In the data rows, zero lies at 7.5, halfway between 7 and 8.
Here are some points, each followed by its number:
tensor([7., 7., 8., 9., 9., 9., 7., 4., 8., 8., 9., 6., 4., 12., 9., 4.]) 0
tensor([6., 8., 7., 11., 10., 7., 5., 6., 9., 6., 5., 9., 5., 9., 11., 6.]) 1
tensor([5., 4., 5., 15., 14., 5., 11., 5., 9., 7., 8., 5., 7., 11., 11., 7.]) 2
tensor([9., 9., 10., 9., 6., 12., 2., 8., 6., 2., 15., 8., 8., 7., 10., 10.]) 3
tensor([7., 6., 8., 7., 7., 7., 10., 10., 8., 8., 11., 7., 7., 8., 5., 9.]) 4
tensor([7., 7., 8., 11., 8., 8., 7., 8., 9., 6., 5., 8., 7., 7., 9., 10.]) 5
tensor([10., 3., 10., 4., 0., 9., 8., 6., 2., 13., 9., 5., 6., 12., 5., 9.]) 6
tensor([6., 11., 7., 5., 11., 9., 5., 9., 11., 4., 10., 10., 10., 3., 8., 6.]) 7
tensor([7., 6., 9., 7., 8., 8., 8., 6., 7., 8., 9., 7., 7., 10., 7., 4.]) 8
tensor([9., 8., 7., 6., 5., 8., 7., 8., 6., 9., 7., 7., 6., 8., 7., 8.]) 9
tensor([3., 6., 9., 6., 8., 1., 14., 12., 9., 10., 2., 8., 12., 4., 5., 7.]) 10
tensor([5., 9., 7., 9., 11., 8., 6., 7., 10., 4., 5., 9., 8., 6., 9., 6.]) 11
tensor([6., 8., 4., 13., 13., 3., 10., 8., 12., 5., 3., 9., 7., 5., 10., 9.]) 12
tensor([3., 5., 12., 1., 10., 7., 10., 15., 7., 3., 7., 10., 15., 0., 3., 9.]) 13
tensor([7., 7., 10., 7., 6., 9., 8., 10., 6., 6., 7., 8., 10., 6., 6., 13.]) 14
tensor([3., 8., 8., 9., 11., 5., 9., 9., 11., 3., 4., 9., 10., 2., 8., 8.]) 15
tensor([6., 5., 8., 8., 8., 7., 10., 10., 8., 9., 13., 7., 8., 9., 5., 9.]) 16
tensor([6., 3., 9., 6., 1., 4., 9., 11., 5., 11., 3., 10., 7., 8., 5., 13.]) 17
tensor([8., 6., 10., 5., 2., 7., 5., 6., 2., 11., 3., 8., 11., 8., 7., 6.]) 18
tensor([6., 11., 4., 12., 15., 9., 6., 10., 15., 0., 15., 10., 9., 3., 8., 10.]) 19
tensor([15., 15., 2., 0., 8., 15., 3., 9., 11., 6., 15., 10., 2., 5., 4., 0.]) 20
tensor([11., 14., 6., 2., 7., 9., 7., 11., 8., 5., 14., 10., 7., 3., 6., 8.]) 21
tensor([5., 4., 9., 9., 7., 4., 9., 6., 7., 11., 5., 7., 9., 11., 7., 5.]) 22
tensor([6., 6., 8., 11., 11., 6., 11., 10., 10., 6., 6., 7., 8., 5., 7., 13.]) 23
tensor([9., 7., 7., 7., 5., 7., 7., 7., 5., 10., 5., 7., 8., 9., 8., 8.]) 24
tensor([8., 11., 5., 7., 11., 7., 9., 9., 10., 5., 11., 8., 8., 5., 6., 8.]) 25
tensor([8., 8., 7., 8., 7., 8., 7., 7., 7., 8., 8., 7., 7., 8., 8., 8.]) 26
tensor([8., 8., 7., 7., 7., 7., 8., 7., 7., 9., 6., 7., 7., 8., 7., 6.]) 27
tensor([6., 6., 8., 7., 7., 5., 11., 9., 7., 9., 5., 8., 10., 6., 6., 9.]) 28
tensor([8., 7., 10., 4., 4., 10., 8., 11., 5., 6., 11., 7., 8., 5., 6., 13.]) 29
tensor([8., 7., 10., 5., 5., 9., 6., 7., 5., 8., 10., 8., 8., 7., 6., 7.]) 30
tensor([6., 6., 8., 10., 7., 7., 7., 9., 9., 6., 7., 9., 6., 8., 8., 10.]) 31
tensor([7., 6., 7., 9., 9., 7., 8., 7., 8., 8., 7., 7., 6., 9., 8., 7.]) 32
tensor([11., 13., 4., 3., 10., 7., 13., 11., 8., 6., 15., 6., 12., 1., 2., 13.]) 33
tensor([8., 8., 7., 9., 7., 7., 8., 7., 7., 10., 5., 7., 7., 8., 8., 7.]) 34
tensor([6., 7., 10., 8., 8., 8., 7., 8., 8., 5., 10., 8., 9., 7., 7., 9.]) 35
tensor([3., 3., 9., 11., 5., 5., 9., 10., 11., 4., 3., 10., 8., 7., 6., 15.]) 36
tensor([7., 5., 8., 9., 9., 5., 9., 5., 8., 10., 6., 7., 7., 11., 8., 5.]) 37
tensor([10., 3., 10., 9., 3., 11., 6., 3., 3., 13., 11., 3., 5., 15., 7., 6.]) 38
tensor([9., 14., 2., 6., 11., 7., 8., 7., 12., 5., 11., 9., 6., 6., 7., 3.]) 39
tensor([8., 8., 6., 11., 11., 3., 6., 3., 7., 9., 0., 10., 9., 9., 13., 0.]) 40
tensor([7., 8., 6., 9., 10., 6., 7., 8., 10., 5., 7., 8., 8., 5., 9., 8.]) 41
tensor([7., 7., 7., 6., 5., 6., 9., 10., 7., 9., 6., 8., 8., 6., 6., 10.]) 42
tensor([7., 4., 9., 7., 8., 7., 9., 5., 5., 9., 9., 6., 9., 11., 6., 5.]) 43
tensor([8., 7., 9., 6., 5., 9., 7., 8., 6., 8., 9., 7., 8., 8., 6., 9.]) 44
tensor([0., 0., 11., 15., 13., 3., 8., 3., 10., 5., 0., 6., 7., 10., 12., 7.]) 45
tensor([10., 11., 7., 6., 6., 9., 7., 6., 6., 10., 10., 6., 7., 9., 8., 6.]) 46
tensor([6., 8., 10., 12., 14., 11., 7., 8., 11., 0., 13., 8., 10., 6., 7., 11.]) 47
tensor([8., 2., 11., 9., 4., 8., 6., 5., 3., 12., 2., 5., 7., 13., 7., 8.]) 48
tensor([5., 5., 9., 10., 5., 5., 7., 8., 8., 7., 1., 9., 6., 7., 9., 12.]) 49
tensor([8., 6., 6., 9., 6., 5., 11., 9., 7., 10., 7., 6., 7., 10., 6., 8.]) 50
tensor([9., 6., 9., 15., 15., 14., 9., 9., 11., 1., 6., 2., 5., 12., 11., 12.]) 51
tensor([9., 11., 5., 6., 11., 7., 10., 9., 12., 5., 13., 7., 8., 4., 6., 7.]) 52
tensor([15., 15., 0., 0., 0., 5., 6., 4., 3., 15., 0., 6., 3., 0., 12., 0.]) 53
tensor([8., 12., 5., 3., 8., 4., 14., 9., 7., 8., 8., 7., 13., 1., 5., 8.]) 54
tensor([5., 5., 8., 8., 8., 3., 11., 8., 8., 10., 4., 8., 11., 6., 7., 7.]) 55
tensor([6., 11., 4., 9., 13., 5., 9., 10., 13., 4., 10., 9., 8., 2., 8., 10.]) 56
tensor([8., 8., 9., 12., 9., 10., 4., 8., 9., 3., 9., 8., 8., 6., 10., 11.]) 57
tensor([11., 11., 3., 2., 3., 4., 12., 9., 5., 13., 7., 6., 10., 4., 3., 11.]) 58
tensor([7., 7., 9., 5., 5., 9., 7., 8., 6., 7., 10., 7., 8., 8., 6., 9.]) 59
tensor([5., 2., 10., 14., 11., 9., 9., 7., 9., 5., 9., 4., 6., 11., 10., 10.]) 60
tensor([7., 7., 6., 5., 7., 6., 11., 5., 5., 12., 7., 6., 7., 12., 6., 3.]) 61
tensor([7., 12., 2., 6., 8., 0., 11., 11., 10., 13., 2., 11., 5., 3., 7., 3.]) 62
tensor([12., 15., 0., 2., 9., 2., 9., 8., 11., 10., 8., 11., 8., 3., 6., 4.]) 63
tensor([8., 6., 8., 8., 6., 7., 7., 7., 6., 9., 7., 7., 6., 10., 7., 7.]) 64
tensor([7., 7., 7., 6., 9., 6., 10., 7., 8., 8., 9., 7., 10., 7., 5., 5.]) 65
tensor([9., 9., 5., 4., 6., 6., 10., 9., 7., 10., 9., 7., 7., 7., 5., 8.]) 66
tensor([9., 0., 11., 9., 2., 12., 7., 1., 0., 15., 15., 1., 6., 15., 5., 5.]) 67
tensor([7., 6., 8., 9., 9., 10., 5., 4., 10., 6., 11., 8., 2., 14., 8., 2.]) 68
tensor([6., 6., 10., 7., 7., 8., 6., 7., 7., 7., 5., 7., 8., 7., 9., 7.]) 69
tensor([2., 10., 6., 12., 15., 2., 10., 5., 15., 5., 2., 10., 10., 4., 12., 3.]) 70
tensor([8., 5., 10., 7., 5., 10., 5., 7., 5., 8., 7., 7., 5., 10., 8., 8.]) 71
tensor([7., 7., 8., 9., 9., 7., 10., 9., 8., 8., 7., 7., 9., 6., 7., 10.]) 72
tensor([8., 6., 5., 9., 7., 6., 11., 8., 7., 11., 7., 5., 6., 10., 6., 8.]) 73
tensor([6., 10., 7., 6., 10., 7., 7., 9., 10., 4., 8., 9., 9., 3., 8., 7.]) 74
tensor([9., 5., 8., 6., 7., 11., 9., 11., 6., 6., 15., 5., 6., 8., 5., 12.]) 75
tensor([8., 6., 11., 3., 4., 9., 7., 4., 3., 11., 9., 6., 9., 10., 7., 1.]) 76
tensor([15., 15., 0., 0., 0., 3., 15., 9., 2., 15., 10., 7., 12., 2., 0., 11.]) 77
tensor([11., 5., 12., 7., 1., 15., 4., 5., 3., 12., 10., 1., 3., 15., 8., 9.]) 78
tensor([9., 8., 7., 4., 3., 7., 7., 9., 5., 10., 9., 8., 7., 7., 5., 8.]) 79
tensor([8., 8., 8., 8., 10., 10., 6., 8., 9., 2., 14., 8., 7., 7., 7., 9.]) 80
tensor([9., 9., 8., 8., 7., 9., 8., 7., 7., 7., 13., 6., 7., 8., 7., 9.]) 81
tensor([7., 6., 9., 7., 6., 9., 6., 8., 7., 8., 8., 7., 6., 9., 8., 8.]) 82
Which point above is nearest to each new point by angle? Its number follows each.
tensor([10., 14., 7., 5., 4., 9., 4., 8., 6., 7., 12., 9., 7., 4., 9., 7.]) 21
tensor([7., 6., 8., 8., 6., 6., 8., 8., 7., 9., 5., 8., 7., 9., 7., 9.]) 17
tensor([7., 7., 9., 12., 7., 9., 8., 9., 8., 5., 4., 9., 9., 5., 9., 14.]) 5
tensor([8., 13., 4., 4., 11., 3., 13., 8., 9., 8., 8., 7., 13., 1., 5., 7.]) 54
tensor([4., 5., 9., 10., 8., 7., 4., 6., 9., 7., 5., 9., 4., 11., 11., 5.]) 1
tensor([7., 4., 12., 15., 13., 15., 0., 4., 11., 0., 15., 7., 0., 15., 11., 2.]) 68
tensor([9., 8., 7., 4., 6., 7., 9., 9., 8., 9., 10., 7., 7., 6., 5., 8.]) 66
tensor([6., 7., 10., 8., 9., 8., 6., 9., 8., 3., 11., 9., 10., 6., 6., 9.]) 35
tensor([10., 6., 9., 3., 1., 7., 7., 5., 1., 15., 4., 8., 9., 9., 6., 3.]) 18
tensor([8., 13., 5., 3., 9., 5., 6., 7., 8., 8., 5., 10., 9., 3., 9., 1.]) 63
tensor([7., 9., 7., 9., 8., 7., 6., 9., 9., 6., 3., 7., 6., 5., 10., 10.]) 5
tensor([6., 0., 8., 15., 3., 1., 15., 7., 6., 15., 9., 8., 7., 15., 3., 15.]) 50
tensor([7., 9., 6., 6., 7., 5., 12., 8., 7., 9., 6., 6., 10., 5., 5., 8.]) 54
tensor([8., 13., 6., 5., 9., 11., 3., 8., 8., 3., 9., 8., 8., 4., 9., 7.]) 7
tensor([6., 5., 9., 7., 5., 7., 8., 10., 7., 8., 7., 9., 8., 7., 6., 11.]) 17
tensor([6., 6., 9., 11., 8., 8., 6., 7., 8., 6., 5., 8., 6., 8., 10., 9.]) 5
tensor([8., 8., 8., 0., 5., 5., 12., 4., 3., 15., 9., 5., 8., 12., 3., 0.]) 61
tensor([3., 7., 10., 7., 9., 6., 5., 7., 7., 6., 0., 9., 9., 6., 11., 5.]) 69
tensor([8., 10., 3., 11., 13., 6., 7., 7., 12., 3., 7., 9., 7., 5., 9., 7.]) 41
tensor([12., 5., 13., 0., 0., 15., 6., 14., 0., 11., 14., 5., 4., 9., 1., 15.]) 44
tensor([7., 0., 13., 15., 1., 8., 7., 6., 4., 12., 1., 5., 3., 15., 11., 14.]) 48
tensor([5., 5., 8., 12., 7., 4., 8., 7., 7., 8., 0., 9., 9., 6., 8., 11.]) 49
tensor([5., 5., 8., 10., 8., 7., 7., 9., 9., 5., 6., 9., 6., 8., 9., 11.]) 31
tensor([12., 13., 6., 5., 4., 10., 7., 3., 4., 13., 14., 5., 5., 12., 8., 4.]) 46
tensor([10., 9., 7., 6., 8., 10., 5., 8., 9., 4., 15., 9., 6., 7., 6., 7.]) 80
tensor([9., 14., 2., 4., 7., 1., 7., 11., 12., 15., 0., 12., 2., 4., 11., 3.]) 62
tensor([7., 7., 9., 13., 9., 10., 7., 10., 9., 4., 5., 7., 8., 6., 9., 13.]) 5
tensor([7., 6., 8., 6., 6., 8., 9., 8., 6., 9., 8., 7., 8., 8., 6., 7.]) 6
tensor([8., 6., 9., 9., 3., 6., 9., 9., 5., 10., 5., 7., 9., 8., 8., 12.]) 17
tensor([7., 8., 8., 6., 6., 8., 7., 8., 7., 7., 9., 8., 8., 7., 7., 8.]) 59
tensor([6., 4., 13., 5., 6., 11., 6., 5., 3., 8., 8., 6., 9., 9., 7., 4.]) 76
tensor([4., 6., 8., 14., 13., 6., 10., 8., 11., 3., 8., 8., 7., 7., 8., 12.]) 23
tensor([5., 2., 11., 9., 5., 6., 10., 9., 6., 10., 4., 7., 9., 9., 6., 13.]) 17
tensor([9., 10., 3., 8., 11., 7., 6., 5., 11., 5., 8., 10., 6., 8., 8., 3.]) 39
tensor([10., 10., 7., 5., 4., 8., 4., 4., 4., 8., 2., 8., 7., 8., 10., 2.]) 53
tensor([7., 8., 8., 7., 8., 9., 6., 7., 7., 7., 8., 8., 7., 7., 8., 7.]) 3
tensor([7., 5., 7., 12., 11., 6., 10., 7., 9., 8., 6., 6., 8., 10., 9., 8.]) 2
tensor([8., 4., 8., 12., 7., 7., 8., 6., 6., 12., 4., 6., 6., 12., 9., 10.]) 48
tensor([5., 8., 8., 12., 9., 8., 2., 5., 10., 4., 1., 8., 4., 7., 14., 6.]) 1
tensor([7., 5., 8., 8., 8., 7., 9., 7., 7., 8., 9., 6., 9., 9., 6., 7.]) 43
tensor([9., 9., 10., 6., 6., 13., 4., 6., 3., 7., 9., 7., 11., 4., 7., 7.]) 30
tensor([8., 4., 5., 10., 7., 6., 12., 7., 5., 12., 6., 4., 6., 12., 6., 8.]) 73
tensor([9., 9., 8., 8., 7., 11., 3., 3., 8., 5., 10., 8., 5., 11., 9., 2.]) 68
tensor([5., 3., 9., 10., 5., 5., 8., 8., 7., 7., 2., 9., 6., 7., 8., 13.]) 49
tensor([9., 12., 4., 6., 9., 7., 7., 7., 10., 6., 8., 8., 6., 7., 8., 5.]) 39
tensor([5., 6., 9., 13., 12., 10., 5., 6., 11., 4., 6., 6., 3., 11., 12., 6.]) 1
tensor([7., 7., 7., 9., 9., 7., 8., 7., 8., 8., 8., 8., 6., 9., 8., 7.]) 32
tensor([8., 11., 6., 4., 6., 8., 5., 9., 8., 7., 8., 9., 5., 4., 9., 8.]) 21
tensor([6., 7., 9., 11., 11., 8., 11., 10., 10., 4., 7., 7., 8., 6., 7., 13.]) 23
tensor([7., 1., 12., 10., 4., 7., 6., 5., 5., 12., 2., 6., 7., 13., 8., 8.]) 48
tensor([9., 10., 7., 7., 6., 9., 7., 7., 6., 9., 8., 7., 6., 8., 8., 7.]) 46
tensor([7., 4., 4., 14., 12., 4., 13., 7., 8., 9., 5., 5., 9., 10., 8., 9.]) 2
tensor([7., 5., 10., 6., 4., 7., 9., 9., 6., 10., 7., 7., 8., 9., 5., 11.]) 17
tensor([6., 7., 7., 10., 10., 6., 6., 5., 9., 7., 3., 8., 7., 10., 10., 2.]) 40
tensor([7., 8., 9., 6., 8., 9., 7., 8., 8., 6., 10., 8., 9., 6., 7., 6.]) 7
tensor([4., 7., 8., 13., 15., 8., 5., 5., 11., 1., 6., 9., 9., 7., 10., 2.]) 11
tensor([7., 6., 5., 12., 11., 6., 9., 7., 9., 8., 2., 7., 6., 8., 10., 8.]) 12
tensor([7., 8., 7., 9., 9., 8., 6., 6., 8., 6., 6., 8., 7., 8., 9., 6.]) 1
tensor([7., 8., 9., 4., 7., 10., 3., 7., 6., 5., 0., 8., 9., 7., 9., 2.]) 69
tensor([11., 13., 4., 3., 9., 7., 13., 11., 7., 7., 15., 7., 12., 2., 2., 13.]) 33
tensor([11., 12., 5., 2., 7., 10., 2., 7., 9., 5., 7., 10., 5., 6., 9., 3.]) 20
tensor([4., 1., 9., 9., 9., 1., 15., 7., 8., 11., 6., 7., 12., 8., 4., 6.]) 55
tensor([12., 13., 4., 1., 7., 11., 0., 7., 9., 4., 10., 11., 4., 6., 8., 3.]) 20
tensor([6., 7., 7., 11., 11., 5., 5., 4., 10., 6., 1., 9., 7., 9., 12., 0.]) 40
tensor([8., 9., 6., 10., 11., 8., 9., 8., 8., 8., 4., 6., 8., 7., 9., 8.]) 12
tensor([5., 7., 9., 8., 8., 7., 6., 7., 7., 6., 3., 8., 8., 7., 9., 6.]) 69
tensor([9., 7., 8., 5., 4., 8., 7., 9., 6., 9., 9., 7., 7., 7., 5., 8.]) 79
tensor([8., 5., 8., 7., 6., 7., 8., 7., 5., 10., 7., 7., 6., 11., 6., 7.]) 64
tensor([7., 7., 7., 9., 9., 6., 7., 5., 8., 8., 4., 8., 8., 8., 9., 4.]) 40
tensor([2., 0., 9., 11., 8., 0., 12., 3., 6., 12., 0., 6., 10., 13., 8., 5.]) 22
tensor([5., 2., 11., 10., 8., 8., 8., 6., 7., 7., 7., 6., 8., 10., 8., 9.]) 60
tensor([7., 7., 9., 9., 6., 8., 9., 10., 6., 6., 5., 8., 10., 5., 7., 12.]) 14
tensor([10., 11., 5., 7., 10., 10., 5., 7., 10., 2., 14., 9., 4., 8., 8., 7.]) 80
tensor([10., 12., 6., 5., 5., 7., 6., 6., 6., 9., 5., 8., 7., 6., 9., 4.]) 53
tensor([5., 4., 12., 5., 3., 7., 7., 7., 3., 10., 3., 7., 11., 9., 6., 8.]) 18
tensor([4., 6., 7., 10., 14., 3., 12., 6., 11., 7., 6., 7., 10., 7., 7., 4.]) 70
tensor([7., 9., 8., 6., 8., 10., 5., 7., 7., 6., 8., 8., 8., 6., 9., 6.]) 7
tensor([5., 7., 3., 11., 13., 0., 14., 10., 13., 9., 2., 9., 6., 4., 9., 8.]) 12
tensor([11., 7., 9., 4., 0., 10., 10., 10., 3., 12., 10., 4., 11., 6., 3., 13.]) 44
tensor([7., 5., 9., 8., 7., 8., 8., 8., 6., 7., 8., 8., 9., 8., 6., 9.]) 14
tensor([10., 11., 6., 8., 11., 11., 3., 6., 11., 0., 15., 10., 6., 7., 7., 7.]) 80
tensor([6., 8., 8., 11., 10., 9., 3., 4., 10., 4., 5., 9., 6., 9., 12., 2.]) 1
tensor([7., 8., 8., 6., 7., 8., 7., 10., 7., 6., 9., 8., 8., 5., 7., 10.]) 29
tensor([13., 12., 4., 2., 7., 11., 1., 6., 9., 4., 10., 10., 5., 7., 9., 3.]) 20
tensor([7., 11., 6., 5., 9., 4., 12., 8., 8., 8., 7., 7., 13., 2., 6., 7.]) 54
tensor([7., 9., 6., 6., 9., 5., 15., 9., 6., 10., 8., 4., 14., 3., 3., 11.]) 54
tensor([7., 7., 10., 4., 5., 8., 7., 8., 5., 8., 8., 8., 9., 6., 6., 7.]) 30
tensor([9., 7., 10., 8., 5., 12., 1., 5., 5., 5., 9., 8., 4., 10., 10., 5.]) 71
tensor([6., 6., 9., 5., 0., 9., 4., 10., 6., 9., 4., 9., 4., 6., 8., 13.]) 17
tensor([8., 8., 7., 7., 8., 8., 9., 7., 7., 9., 6., 6., 7., 8., 7., 7.]) 27
tensor([7., 8., 8., 10., 9., 8., 6., 7., 8., 6., 6., 8., 7., 7., 10., 7.]) 1
tensor([8., 12., 6., 5., 10., 10., 4., 8., 10., 3., 12., 10., 7., 5., 8., 7.]) 7
tensor([7., 7., 9., 6., 4., 8., 7., 10., 6., 7., 6., 8., 9., 4., 7., 12.]) 14
tensor([5., 5., 11., 5., 4., 8., 5., 7., 3., 8., 3., 8., 11., 7., 7., 6.]) 18
tensor([7., 1., 12., 9., 3., 8., 9., 9., 5., 9., 6., 7., 9., 9., 5., 14.]) 17
tensor([6., 6., 5., 14., 15., 3., 6., 1., 9., 7., 0., 11., 7., 11., 15., 0.]) 40
tensor([9., 8., 4., 7., 8., 7., 7., 5., 7., 10., 4., 8., 5., 11., 8., 2.]) 27
tensor([9., 12., 5., 7., 11., 7., 7., 7., 10., 6., 10., 8., 6., 6., 7., 5.]) 39
tensor([6., 0., 15., 11., 0., 6., 9., 4., 1., 15., 0., 4., 5., 15., 8., 10.]) 48
tensor([6., 5., 13., 5., 10., 9., 12., 7., 9., 6., 15., 7., 11., 6., 3., 4.]) 65
tensor([8., 7., 8., 7., 7., 8., 7., 7., 7., 8., 7., 8., 8., 8., 7., 6.]) 76
tensor([7., 4., 9., 6., 2., 6., 7., 9., 5., 10., 7., 9., 7., 10., 5., 11.]) 17
tensor([8., 5., 9., 9., 7., 7., 8., 6., 5., 10., 4., 6., 7., 11., 8., 8.]) 48
tensor([8., 6., 7., 14., 8., 6., 8., 6., 7., 12., 0., 6., 5., 11., 11., 11.]) 34
tensor([8., 9., 6., 7., 9., 8., 7., 7., 9., 6., 10., 8., 6., 8., 7., 6.]) 39
tensor([6., 8., 7., 11., 10., 8., 4., 6., 9., 5., 6., 9., 5., 8., 11., 6.]) 1
tensor([11., 15., 1., 0., 8., 9., 6., 13., 10., 7., 0., 12., 15., 0., 6., 3.]) 63
tensor([9., 9., 6., 6., 8., 7., 7., 7., 8., 9., 6., 8., 6., 9., 8., 5.]) 27
tensor([12., 13., 9., 1., 5., 13., 4., 10., 8., 2., 15., 10., 6., 3., 5., 8.]) 21
tensor([2., 3., 11., 15., 15., 10., 8., 10., 15., 0., 0., 6., 4., 7., 15., 15.]) 5
tensor([11., 10., 6., 6., 7., 8., 3., 2., 5., 8., 0., 9., 7., 9., 11., 0.]) 40
tensor([10., 10., 7., 7., 7., 11., 3., 6., 6., 6., 6., 7., 5., 7., 10., 7.]) 26
tensor([10., 12., 6., 3., 7., 10., 4., 8., 8., 6., 12., 9., 4., 6., 8., 5.]) 20
tensor([3., 7., 7., 12., 15., 4., 10., 6., 12., 4., 5., 9., 10., 5., 10., 5.]) 70
tensor([9., 9., 8., 4., 3., 8., 6., 8., 6., 9., 7., 8., 8., 6., 6., 7.]) 79
tensor([8., 8., 8., 6., 8., 8., 9., 9., 7., 7., 10., 7., 9., 5., 6., 9.]) 33
tensor([7., 5., 10., 4., 4., 8., 8., 7., 3., 11., 8., 6., 9., 8., 5., 7.]) 6
tensor([8., 5., 10., 5., 3., 8., 7., 7., 5., 11., 8., 7., 6., 11., 6., 8.]) 6
tensor([5., 8., 7., 9., 13., 6., 8., 6., 11., 6., 7., 9., 9., 7., 9., 4.]) 70
tensor([12., 11., 6., 0., 0., 9., 6., 10., 2., 14., 14., 8., 7., 6., 1., 9.]) 79
tensor([8., 13., 6., 2., 5., 8., 5., 10., 7., 8., 8., 9., 7., 3., 8., 9.]) 21
tensor([9., 13., 4., 3., 9., 4., 12., 9., 8., 8., 9., 9., 13., 0., 5., 7.]) 54
tensor([9., 7., 11., 1., 4., 10., 7., 7., 3., 9., 13., 7., 11., 7., 3., 4.]) 30
tensor([8., 8., 7., 8., 8., 8., 10., 9., 8., 8., 8., 6., 7., 7., 7., 9.]) 72
tensor([6., 9., 4., 13., 15., 6., 8., 7., 13., 1., 6., 10., 10., 3., 10., 7.]) 41
tensor([12., 10., 6., 4., 4., 10., 1., 2., 5., 7., 0., 10., 7., 7., 13., 0.]) 53
tensor([9., 11., 5., 9., 11., 9., 5., 9., 10., 3., 11., 8., 7., 3., 9., 9.]) 19
tensor([9., 10., 7., 7., 6., 7., 8., 8., 7., 8., 9., 7., 8., 6., 7., 8.]) 77
tensor([10., 10., 2., 7., 8., 6., 8., 9., 8., 12., 3., 9., 2., 12., 8., 1.]) 27
tensor([4., 9., 6., 12., 15., 8., 4., 3., 13., 2., 8., 11., 9., 7., 10., 0.]) 11
tensor([7., 6., 8., 8., 8., 8., 8., 8., 7., 8., 8., 7., 8., 8., 7., 9.]) 16
tensor([7., 6., 9., 10., 9., 8., 8., 8., 8., 6., 9., 7., 7., 9., 8., 9.]) 60
tensor([11., 11., 7., 0., 0., 9., 4., 10., 1., 11., 6., 9., 8., 3., 5., 5.]) 79
tensor([3., 3., 13., 9., 7., 10., 2., 5., 6., 5., 0., 7., 7., 10., 11., 3.]) 69
tensor([9., 15., 0., 3., 4., 0., 15., 15., 11., 15., 0., 9., 3., 0., 5., 9.]) 62
tensor([9., 8., 7., 8., 7., 10., 7., 7., 7., 7., 10., 6., 7., 8., 8., 8.]) 81
tensor([14., 10., 15., 0., 0., 13., 1., 11., 0., 15., 14., 9., 12., 6., 0., 3.]) 30
tensor([10., 14., 3., 4., 9., 5., 9., 7., 10., 10., 8., 7., 6., 6., 6., 4.]) 63
tensor([7., 10., 9., 3., 9., 8., 9., 6., 7., 9., 8., 6., 10., 5., 6., 3.]) 65
tensor([7., 6., 9., 7., 5., 6., 9., 8., 6., 11., 5., 7., 7., 8., 7., 9.]) 17
tensor([7., 9., 7., 9., 9., 7., 7., 7., 8., 7., 7., 8., 7., 8., 9., 7.]) 1
tensor([9., 7., 8., 8., 7., 8., 7., 8., 7., 7., 7., 7., 8., 7., 8., 9.]) 14
tensor([10., 4., 10., 3., 0., 10., 8., 8., 2., 12., 11., 5., 7., 12., 4., 9.]) 6
tensor([6., 8., 11., 6., 8., 9., 5., 9., 9., 2., 13., 9., 11., 4., 7., 10.]) 35
tensor([6., 5., 12., 5., 3., 10., 3., 6., 3., 8., 7., 8., 6., 10., 7., 5.]) 71
tensor([4., 7., 11., 15., 15., 14., 7., 10., 15., 0., 15., 8., 12., 5., 7., 13.]) 47
tensor([7., 8., 8., 10., 8., 7., 6., 7., 8., 8., 5., 8., 5., 8., 11., 8.]) 1
tensor([6., 6., 10., 6., 9., 9., 8., 7., 7., 6., 10., 7., 9., 8., 7., 5.]) 8
tensor([7., 6., 7., 10., 10., 7., 8., 6., 8., 9., 6., 7., 6., 10., 9., 7.]) 32
tensor([7., 6., 7., 7., 7., 6., 9., 6., 7., 12., 8., 7., 6., 11., 6., 5.]) 61
tensor([7., 4., 3., 11., 10., 4., 13., 7., 7., 14., 6., 6., 5., 13., 7., 8.]) 73
tensor([9., 8., 5., 9., 14., 10., 8., 5., 12., 2., 15., 8., 6., 11., 6., 5.]) 80
tensor([8., 8., 8., 3., 8., 6., 10., 5., 6., 12., 8., 6., 8., 10., 6., 2.]) 61
tensor([8., 9., 7., 3., 6., 7., 5., 10., 9., 9., 6., 10., 3., 9., 7., 8.]) 9
tensor([8., 12., 7., 1., 10., 9., 5., 6., 10., 5., 13., 10., 10., 1., 6., 1.]) 7
tensor([8., 8., 7., 7., 8., 6., 7., 6., 8., 8., 5., 9., 8., 8., 8., 3.]) 40
tensor([9., 7., 9., 4., 2., 11., 1., 7., 4., 8., 5., 8., 5., 9., 9., 7.]) 71
tensor([11., 11., 4., 3., 3., 7., 6., 7., 5., 12., 3., 8., 7., 6., 8., 4.]) 53
tensor([0., 4., 11., 12., 11., 3., 8., 5., 8., 5., 0., 8., 10., 5., 10., 8.]) 45
tensor([8., 5., 8., 12., 9., 8., 12., 10., 7., 8., 6., 5., 11., 7., 7., 14.]) 72
tensor([8., 9., 7., 7., 11., 8., 12., 10., 8., 6., 15., 5., 10., 3., 5., 12.]) 33
tensor([9., 13., 3., 4., 8., 5., 10., 8., 10., 9., 10., 8., 6., 5., 5., 5.]) 63
tensor([3., 3., 12., 9., 8., 8., 3., 4., 6., 6., 2., 8., 8., 9., 11., 2.]) 69
tensor([6., 6., 7., 10., 10., 5., 11., 8., 8., 8., 5., 7., 9., 8., 7., 7.]) 55
tensor([4., 5., 14., 4., 15., 9., 15., 8., 12., 4., 15., 4., 15., 2., 2., 0.]) 65
tensor([8., 8., 7., 7., 8., 7., 9., 9., 8., 7., 9., 8., 8., 6., 7., 9.]) 33
tensor([7., 7., 9., 11., 9., 9., 8., 8., 8., 6., 5., 7., 8., 8., 8., 11.]) 5
tensor([7., 7., 8., 3., 5., 6., 9., 10., 6., 9., 7., 8., 11., 4., 5., 9.]) 42
tensor([7., 6., 8., 8., 7., 6., 8., 7., 7., 8., 7., 7., 8., 8., 8., 7.]) 22
tensor([3., 6., 14., 10., 11., 10., 6., 10., 9., 0., 12., 8., 10., 6., 6., 11.]) 35
tensor([3., 5., 9., 11., 9., 5., 4., 3., 8., 6., 0., 9., 9., 8., 13., 0.]) 40
tensor([5., 7., 9., 13., 9., 9., 3., 6., 9., 4., 5., 8., 5., 7., 13., 8.]) 1
tensor([7., 6., 5., 13., 7., 4., 7., 5., 7., 13., 0., 8., 4., 11., 12., 6.]) 34
tensor([6., 5., 7., 9., 15., 6., 13., 10., 13., 6., 15., 7., 6., 10., 5., 8.]) 16
tensor([10., 7., 7., 0., 1., 6., 9., 9., 6., 13., 11., 9., 6., 10., 1., 6.]) 79
tensor([6., 5., 9., 8., 6., 7., 7., 7., 6., 8., 6., 7., 8., 9., 8., 8.]) 48
tensor([8., 7., 8., 11., 10., 10., 7., 9., 9., 4., 7., 6., 6., 8., 9., 10.]) 51
tensor([8., 8., 6., 8., 9., 6., 7., 6., 8., 8., 4., 8., 7., 8., 9., 5.]) 40
